128 stands for zero in the data rows.
Here are some points, each followed by its number:
[121  72 142  74 116 102 132 145 150 132 146  84 172 105 119 106 141 110  71 132 148 140 136  93 137 124  81 236 210  77  87 153 117 104 234 122 153  72 125 107 143 190 151 104 148 129 128 152 153 153 108 151 114 144  99  77 101 111 114  89 156 235 102 101] 0
[ 97 141 109 144  93  89 167 125 134 115 151 158 107  91 168  90 164  94 135  98 121 112 110 164 166 168 159 130 116 157 113 139  92  95 118 100 140 135 103  97 100 110 157 167 160 102 166 153 134 137 175 131 172 152 168 128  94  93  99 161 101 129  97  93] 1
[139  98 131 100 152 149 115 129 127 134 119 105 152 145 113 150 117 142  93 153 128 132 133 108 116 114 104 139 150 102  97 123 140 151 149 152 122  96 137 143 153 151 120 110 119 136 115 121 125 124 111 126 112 118 109  94 148 152 141 106 152 144 145 148] 2
[144 110 142 115 130 139 131 141 137 143 133 120 106 144 130 137 134 146 100 125 140 139 138 124 133 131 119  85  95 116  98 136 142 140  85 128 133 109 143 146 118 101 132 128 134 143 131 138 138 137 130 138 130 136 127  96 142 133 143 125 113  84 146 146] 3
[103  66 108  78 154 127 137 110 114 104 134 106 206 111 135 139 137 106  40 173 112 106 105 118 138 137  98 229 234  88  36 123 104 133 248 163 126  54 103 108 183 220 130 127 132 104 137 128 119 121 130 116 133 135 123  35 121 147 105 112 195 238 112 118] 4
[136 185 132 179 105 123 131 131 131 134 127 163  66 132 137 114 129 134 198  92 132 133 133 154 130 135 167  48  45 173 194 127 135 120  34  99 126 192 135 133  84  57 127 146 127 135 133 127 129 128 143 129 140 128 149 198 125 111 135 158  76  42 129 128] 5
[140 122 126 127 168 173 128 118 107 130 115 153 115 164 137 169 119 164  96 149 106 120 126 146 116 139 140  33  73 137  82 113 150 180  45 161 125 110 137 165 142  91 103 151 109 141 132 109 110 108 145 117 151 126 146  88 167 169 141 141 128  35 172 164] 6
[165 133 132 135 171 192 108 126 115 146 102 135  95 187 117 184 103 180 126 150 120 136 142 131 106 112 136   1  44 136 116 104 169 189  13 161 103 130 158 183 134  71 100 126 101 153 111 101 109 107 121 112 119 102 129 120 191 180 174 133 117   6 188 191] 7
[ 84 140 101 143 115  84 144 103 107  89 138 145 177  77 148  92 141  75 138 130 109  95  92 147 141 146 148 235 217 139 130 128  77  90 238 120 129 141  82  75 147 194 130 148 135  83 145 127 121 120 150 108 148 139 149 133  81 108  79 145 159 238  73  78] 8
[145  93 136  96 145 151 127 135 133 138 132 108 135 147 124 149 125 146  77 146 135 137 140 114 124 122 105 113 125 103  78 132 142 147 119 147 129  86 142 148 142 130 132 116 130 142 123 130 130 131 121 134 119 127 117  80 148 147 145 113 137 115 144 150] 9
[162 112 188 106  59  89 146 193 196 178 172 101  47 121 130  72 161 138 130  50 195 185 182 106 155 135 102  97  54 104 149 193 152  80  61  54 188 118 167 128  47  50 181 113 177 173 141 185 194 194 117 195 123 167 108 139  96  64 144 104  46  80 112 103] 10
[111 191 108 183 127 121 125 103 103 107 115 166 124 114 126 129 116 110 203 124 103 109 112 154 118 128 172 113 115 176 195 107 111 120 113 124 102 197 107 116 121 119 108 142 103 111 126 102 102 103 144 108 138 114 146 201 118 121 112 159 128 113 127 122] 11
[114 140 133 127 117 120 109 124 131 123 114 115 147 117 108 130 115 122 147 132 132 125 130 114 104 110 122 178 167 127 173 115 129 120 167 126 128 142 129 122 133 159 124 120 121 121 109 120 130 122 105 136 105 116 110 163 129 126 127 114 138 173 128 120] 12
[150 118 137 117 146 154 111 133 131 142 115 113 125 155 109 150 112 152 123 140 133 139 142 110 112 110 114 101 114 115 128 122 149 153 106 144 120 120 147 154 136 120 117 110 116 145 109 118 127 124 108 128 110 113 109 124 154 150 151 112 132 103 153 155] 13
[139  69 109  83 197 189 121 108 100 121 109 114 174 168 128 197 115 156  31 193 103 113 119 122 117 125 105  99 148  96  16 101 144 194 129 197 101  52 132 162 193 161 104 127 105 126 123 104 101 102 128  99 127 113 125  20 186 200 151 118 182 114 175 181] 14
[ 94 178  75 189 148 142 154  75  76  81 121 203 119 121 177 147 137 110 149 143  76  77  79 202 145 169 201  56  90 196 110  89  99 145  71 147  94 165  89 115 138 106 107 195 114  86 161 100  81  85 189  78 183 129 199 128 137 149 104 204 129  63 126 133] 15
[125 204 100 189 155 152  85  96  91 112  78 154 143 144  99 155  83 137 232 152  94 106 108 134  85  94 164 113 132 177 233  81 130 155 123 154  79 217 122 139 149 139  78 116  77 117  90  79  87  84 110  88 104  78 123 238 150 155 133 143 145 118 145 149] 16
[118 158 120 156 118 116 136 119 120 120 130 149 115 113 136 116 131 115 162 116 122 117 121 147 134 139 151 115 113 152 156 128 118 115 114 116 123 158 116 118 117 113 130 144 130 119 136 127 124 127 143 126 142 129 145 159 114 112 118 148 111 115 117 115] 17
[117 160 122 166  97 112 157 130 129 122 150 169  72 118 168 104 157 118 156  90 126 125 121 170 158 165 168  62  57 168 139 137 116 106  48  95 141 155 123 113  83  66 144 166 148 119 163 145 134 136 169 132 168 154 170 144 111 105 117 167  80  54 115 111] 18
[139 133 123 130 153 154 104 121 118 130 103 120 143 149 106 154 103 145 142 151 120 126 128 114 103 105 123 121 135 126 145 109 140 154 131 153 107 137 136 147 149 140 106 110 104 133 104 107 113 112 108 115 107 103 112 144 153 154 143 117 147 125 150 152] 19
[144 154 124 148 151 159 109 121 118 136 101 138 109 158 115 158 106 151 160 139 119 126 129 132 105 111 140  61  86 150 156 105 153 162  69 143 106 159 144 159 131  95 104 125 102 142 108 106 109 109 119 111 118 106 130 159 166 153 150 135 124  63 156 160] 20
[135  88 137  96 132 132 138 137 138 135 140 113 133 133 135 132 140 134  73 133 138 136 136 120 139 135 107 131 133 102  74 140 132 131 133 132 141  82 134 131 132 134 141 126 141 134 137 140 138 139 128 138 130 139 125  71 132 131 133 117 132 132 132 132] 21
[131 111 120 104 154 146  99 128 121 130 108  89 175 135  92 147  99 135 126 155 123 128 129 100  99  99  97 189 191 103 139 124 133 145 199 155 116 114 125 143 163 182 114  93 109 132 101 116 120 117  91 118  90  97  97 135 141 152 139  97 169 191 135 138] 22
New points follow, each followed by the numbers of its three nearest points above by angle, nearest first.
[135 100 156  92 100  97 119 159 160 147 140  82 149 110 102  96 129 118 121 113 159 153 149  84 124 107  84 221 186  86 150 157 129  97 210 107 155 110 138 113 123 166 148  89 144 143 113 151 160 159  93 160  97 134  85 136  99  98 124  82 133 217 104 102] -> 0 12 22
[112 154 116 157 110 112 153 116 121 112 141 164 103 111 160 111 147 111 143 109 119 114 114 164 150 158 162  98  96 160 128 129 111 112  93 110 131 148 112 111 107 100 136 163 139 113 155 134 124 126 162 122 161 145 164 136 111 111 111 165 105  96 110 111] -> 18 1 17
[152 132 145 124 131 139 111 146 142 148 120 114 108 149 109 131 116 146 148 121 144 146 147 110 114 108 117  99 102 121 155 134 149 137  95 125 131 139 150 149 118 104 125 108 123 151 110 129 138 133 106 136 108 119 108 155 142 130 152 111 112  99 144 143] -> 13 20 7
[131 154 127 148 123 132 120 123 126 129 124 138 113 132 125 127 120 134 158 122 129 125 122 136 127 128 143  96  95 146 153 125 128 127  99 125 120 154 131 132 120 104 124 134 128 125 126 122 124 121 131 122 130 126 139 155 135 132 132 142 116  96 137 137] -> 5 20 11
[110 154 113 158 110 115 153 114 117 113 141 165 101 115 164 112 143 110 141 109 117 113 111 167 155 158 164  92  94 162 126 127 112 114  88 112 133 147 109 112 110  96 135 165 138 112 153 132 121 124 163 123 162 145 168 132 115 112 113 167 105  91 111 113] -> 18 1 17
[159 104 148 106 137 156 131 145 141 152 132 119  95 161 131 148 136 159  89 124 145 149 151 125 136 131 115  51  65 109  83 136 158 152  49 132 135  96 158 159 116  83 137 127 134 154 131 136 142 139 127 140 130 134 123  85 155 144 160 120 104  51 158 159] -> 3 7 6
[123 196  96 184 163 154  85  92  88 109  75 152 154 142  99 155  80 133 226 161  91 102 104 134  83  94 160 129 148 171 227  78 126 155 145 161  78 210 118 137 160 152  73 115  78 112  89  76  80  80 112  86 100  79 126 229 150 161 129 138 158 133 146 149] -> 16 11 19
[123 128 127 130 121 116 131 126 130 124 131 128 134 117 129 118 131 118 131 125 129 128 124 126 131 130 127 154 145 127 133 132 121 118 152 121 130 130 122 117 128 140 132 127 132 123 130 133 130 133 127 130 128 131 127 132 116 118 119 126 131 152 116 116] -> 8 0 12
[146 183 129 166 142 149  78 125 118 137  85 124 129 151  81 144  81 149 225 138 122 132 135 104  80  79 136 121 124 150 242 101 147 147 122 139  97 204 143 149 135 127  91  91  87 142  78  94 110 106  87 113  83  82  97 239 148 144 148 114 132 121 149 150] -> 16 19 20
